Each row is a point on one shape in 17 dimensions made of curled strands that fork but never close a loop.
j934:  208  394 -118  691 -306  187  -19  408  317  167  193  159 -120   36  146 -365  -90
j271: -222   13  -27   45 -298  -63  297   37  128   30   77  474  176  312  151 -205 -236
j495:   93  -25  -55 -276  244 -105 -161 -288  -52   90 -140 -397  -29 -314 -372  266  112
j135: -260  -12  -31 -221 -161 -367  341 -380   32 -195  297  519   74  257  119 -459   26
j654:   18   25 -126 -141  286  -58 -234   99 -165  458  -54 -436  -33 -225 -227  -76   75
j375:  -67  -89  140  303 -167  448 -140  432   78  -90 -216   69  -23  -45  122  139 -265
j409:  256  -64    4  295 -432  323   61  627 -111 -232   -2  126 -217 -164  234   96 -199
j148:   44 -187   10 -117  201   68 -150   46  149 -213 -191  -13  277  263  192  207  443
j940:   38  115 -147  -44  227  -79 -123  209 -265  514  -59 -386  -48  -98 -116 -120    6
j200:  171   20  -84 -168  120  -88  -56 -279  -20  -31   13 -367   -3 -204 -369  314  100
j576:  -72 -163   43   88  105  285 -125  154  230 -247 -235  -35  166  201  170  241  154
j799: -230   -9    9   89 -258   17  245   55  130   32   15  403  161  286  125 -121 -216
j811: -129 -157  128  204   36  435 -157  169  194 -177 -264  -17  117  147  165  255  -49
j976:   20   27 -125 -139  286  -59 -232  101 -166  462  -59 -433  -34 -223 -224  -75   77
j643:  143    3  -74 -217  158  -97  -97 -286  -30   15  -39 -379   -5 -246 -374  302  104
j660:  174 -221   35 -227  286  -38 -194  -94  -10 -247  -82   27  383  280  244  210  640
j520:   13   -7 -101 -181  316  -41 -277   46 -129  417  -62 -448  -36 -273 -253  -45  101
j796:    3  -44  -73 -242  360  -24 -329  -49 -100  328  -95 -448  -53 -339 -285   13  137
j653: -218  -92  153  189 -106  323  -10  139  157   10 -199  145  140  166   91  122 -191
j246: -150 -108  200  264  -94  472 -178  293  134  -50 -287   21   54   37  124  210 -223
j997: -317  -43  351 -114  204 -235  110 -726 -254 -479  275  116 -181 -114   52 -125  543
j631: -202 -112  200  209  -61  427 -121  162  166  -14 -272   54  121  126  120  199 -188
j620:  -29  -81  112  310 -195  435 -124  480   56 -114 -185   89  -57  -79  135  109 -267
j449: -191 -118  227  233  -49  486 -194  197  165  -33 -318   -5   88   94  137  241 -196
j943:   64 -192   13 -145  215   43 -160   21  127 -206 -177   -3  294  267  205  203  484
j169:  -68  -92  138  303 -163  449 -143  431   83  -93 -218   70  -21  -43  125  140 -259
j532:  136  259  -17  255   46   77  -92  417 -209  387  -31 -192 -259   21  152 -149  -25
j54:  192   31  -87 -120   89  -84  -25 -276  -12  -70   57 -354   -4 -168 -355  326   97
j987:  165  366   40  602 -214  156 -114  470  173  258   28   60 -302  -47  160 -239   -8
j981:  146 -214   26 -211  266  -22 -187  -65   29 -226 -111   21  359  276  234  204  605
j190:    4  -41  -77 -240  354  -23 -325  -44 -100  334  -95 -450  -53 -338 -285    9  136
j202:  -26   20  -52 -333  340  -73 -244 -198 -119  186 -202 -304  -94 -232 -224   78   21
j880:  442  -85    1  322 -101 -222  232 -393  211 -284  172 -165   -8  -51 -203  490 -141
j309:   67 -193   13 -150  214   36 -162   17  125 -206 -172   -3  295  269  205  205  492
j33: -307  -70  111 -207   61 -349  216 -630  -90 -378  314  319  -47   91   42 -326  336
j494: -278  -33   -3 -232  -98 -375  308 -466    6 -252  305  468   36  218   88 -434  115
j965:  289   14  -60   71    7 -108   80 -300   44 -179  147 -292  -25  -88 -291  381   48
j266:  105  233  -67  158  109   20  -70  367 -274  434  -44 -252 -191   25  100 -138  -34
j241:   23   48 -130 -117  273  -70 -205  130 -189  481  -55 -427  -31 -194 -203  -88   57
j862: -305  -71  123 -204   68 -342  214 -637  -96 -384  315  306  -54   83   38 -315  350
j260:   34   99 -147  -62  237  -77 -135  196 -250  506  -56 -393  -43 -114 -136 -118   15
j117:   -9  102  -47 -313  247  -84 -155 -137  -68  167 -125 -178  -96  -36 -121   16 -107
j770:  -91  -97  158  291 -147  458 -153  394   96  -77 -239   58    2  -24  117  163 -252
j753:  -21  -50  -57 -348  440  -86 -323 -248 -146  197 -261 -404  -76 -401 -321  135  165
j598:  184   27  -86 -136   98  -82  -37 -277  -15  -56   41 -359   -3 -179 -360  325  101
j844:  -77  -94  143  301 -159  451 -145  420   86  -88 -225   64  -17  -40  122  145 -260
j106:    8  142  -50 -298  189  -95  -87 -102  -16  140  -66  -71  -82   84  -47  -38 -166
j60:  129   -7  -68 -237  182  -97 -114 -287  -34   40  -71 -386  -11 -266 -376  291  104
j601: -320  -28  397 -103  223 -215   99 -736 -282 -492  267   81 -213 -150   58  -93  569
j230:  164  408  -41  675 -284  157  -60  428  285  212   93  141 -198  -24  140 -305  -52
j78:   29  -48  -49 -324  364 -105 -258 -273 -102  164 -233 -406  -60 -379 -342  196  133
j292: -168   61  -94  -74 -366 -254  413    9  128   36  225  644  233  362  220 -414 -283
j326: -308  -61  245 -149  157 -290  153 -698 -184 -445  300  200 -118  -26   42 -209  474
j923: -284  -42    7 -233  -77 -374  298 -494   -4 -271  307  451   23  203   84 -426  146
j931:  -25    3  -53 -337  369  -76 -268 -213 -128  190 -218 -332  -92 -279 -252   96   58
j365: -263  -16  -29 -224 -152 -371  334 -393   29 -203  294  509   65  254  116 -456   40
j807:    8  -49  -51 -331  393  -96 -286 -264 -120  180 -243 -407  -67 -385 -331  168  150
j44:  192  -59   16  301 -374  351    6  612  -79 -219  -32  133 -195 -154  218   70 -226
j797:   16   21 -121 -145  288  -56 -236   95 -163  458  -59 -435  -34 -228 -228  -73   82
j473: -272  -27  -16 -229 -121 -370  320 -434   20 -229  299  490   53  234  101 -447   80
j40: -108   84 -109 -124 -295 -281  394    0  144   48  247  613  229  373  224 -414 -274
j344:  166   16  -78 -171  124  -86  -64 -279  -21  -28   11 -369   -2 -207 -367  315  105
j337:  176  -55   18  303 -360  357   -2  606  -70 -216  -41  132 -186 -153  215   63 -231
j953:    0  -50  -51 -336  406  -93 -294 -261 -125  185 -253 -405  -72 -393 -331  157  149
j357: -141 -151  145  210   22  454 -164  168  189 -155 -271  -14  109  136  158  255  -82
j277:  205   34  -84  -97   79  -85  -13 -276   -5  -84   73 -348   -5 -159 -348  331   95
j616:   36  117 -152  -42  226  -76 -117  220 -265  515  -57 -379  -48  -87 -107 -124    4
j590:  370  -80    6  296 -546  277  173  652 -167 -249   29  101 -247 -184  242  186 -143
j198:  176  410  -74  684 -297  163  -36  414  303  193  132  156 -159   -1  141 -332  -70
j840:   -9  140  -85 -187  -75 -211  227  -17  148   65  157  373  112  347  163 -255 -235
j438:  476 -106   34  314 -658  239  292  680 -213 -240   46   53 -260 -206  218  308  -87
j702:  -28  124  -93 -173 -118 -229  269  -11  153   63  184  434  144  354  179 -290 -238
j46: -177   49  -96 -143 -338 -321  424  -82  104   -7  269  656  210  351  213 -481 -230
j47: -208 -103  191  202  -67  402  -93  158  164   -4 -254   74  131  139  112  175 -187
j788:   22  167  -68 -236   49 -159   97  -40   98   91   74  193   19  287   91 -157 -229
j955: -111   85 -109 -124 -306 -284  403    2  142   50  251  621  231  375  226 -421 -274
j764:  396  -57  -11  253  -69 -181  191 -362  155 -251  167 -209  -28  -58 -225  453  -73
j952: -255   -8  -37 -218 -175 -368  347 -363   36 -183  294  528   83  266  126 -460    4
j884:  382  -46  -17  239  -63 -173  178 -356  141 -240  165 -218  -34  -57 -230  449  -54
j929: -311  -57  297 -130  184 -264  132 -715 -215 -465  289  152 -148  -70   48 -168  509
j645: -217  -91  150  190 -103  321   -8  141  154   14 -197  143  141  167   92  122 -187
j958: -247   -2  -48 -213 -200 -362  360 -326   48 -157  288  550   97  278  142 -466  -29
j727:   19  167  -71 -235   40 -164  107  -37  104   89   82  208   25  293   98 -162 -232
j85:  177  -59   20  305 -359  361   -3  603  -70 -215  -40  132 -189 -151  213   64 -230
j196: -154   69 -108 -111 -380 -307  443    6  128   41  266  691  257  375  237 -479 -295
j640:  438  -83    6  316 -100 -221  227 -387  205 -283  172 -167  -10  -52 -205  488 -138
j551:   22   48 -135 -116  274  -68 -203  131 -190  480  -52 -427  -28 -194 -206  -90   58
j377:  176   23  -80 -155  112  -86  -54 -279  -19  -38   25 -365   -2 -193 -365  318  102
j410:  127  -59   31  308 -321  377  -34  590  -42 -199  -66  135 -162 -142  198   58 -248
j877:   54  154 -138    7  196  -64  -81  260 -297  506  -58 -349  -80  -40  -45 -129  -19
j691:   54  151 -140    6  199  -62  -83  260 -293  509  -59 -352  -78  -45  -46 -132  -19
j776:  211  -61    9  301 -393  340   26  618  -89 -228  -24  134 -205 -161  227   76 -214
j212: -217   21  -36   33 -306  -84  312   35  125   34   90  487  178  316  160 -224 -238
j176: -171 -118  213  250  -66  481 -187  240  150  -37 -304    8   77   67  131  230 -213

Start at the first point of each line and follow the strands to each of the others. Where do the paths split? Write each fork as brackets around the two groups it separates, the group with the point that comes earlier in the line first. The first line is answered.
j727 j60 j958 j212 j976
((j60 j976) (j958 j212))
j326 j212 j976 j601 j643
((j212 (j976 j643)) j601)
j727 j266 j60 j271 j326
((j266 j60) (j271 j326))
j365 j929 j691 j271 j965
(j929 ((j691 j965) j271))
j877 j764 j212 j934 j33
((j764 (j212 j33)) j934)
j365 j997 j797 j799 j344
(j997 ((j797 j344) j799))
j494 j326 j880 j520 j271
(j326 ((j880 j520) j271))
j135 j997 j277 j271 j241
(j997 ((j277 j241) j271))
j958 j976 j997 j277 j271
(((j976 j277) j271) j997)
j54 j640 j799 j862 j198
(j640 ((j799 j862) j198))
j643 j797 j277 j601 j212
((j797 (j601 j212)) j277)
j473 j551 j344 j271 j326
(((j551 j344) j271) j326)
j931 j438 j473 j953 j148
(((j438 j148) j473) j953)
j788 j241 j764 j929 j799
((j241 j764) (j929 j799))
j344 j799 j33 j640 j934
(((j799 j33) j934) j640)
j200 j241 j880 j923 j799
((j241 (j923 j799)) j880)
j200 j884 j212 j33 j976
(j884 ((j212 j33) j976))
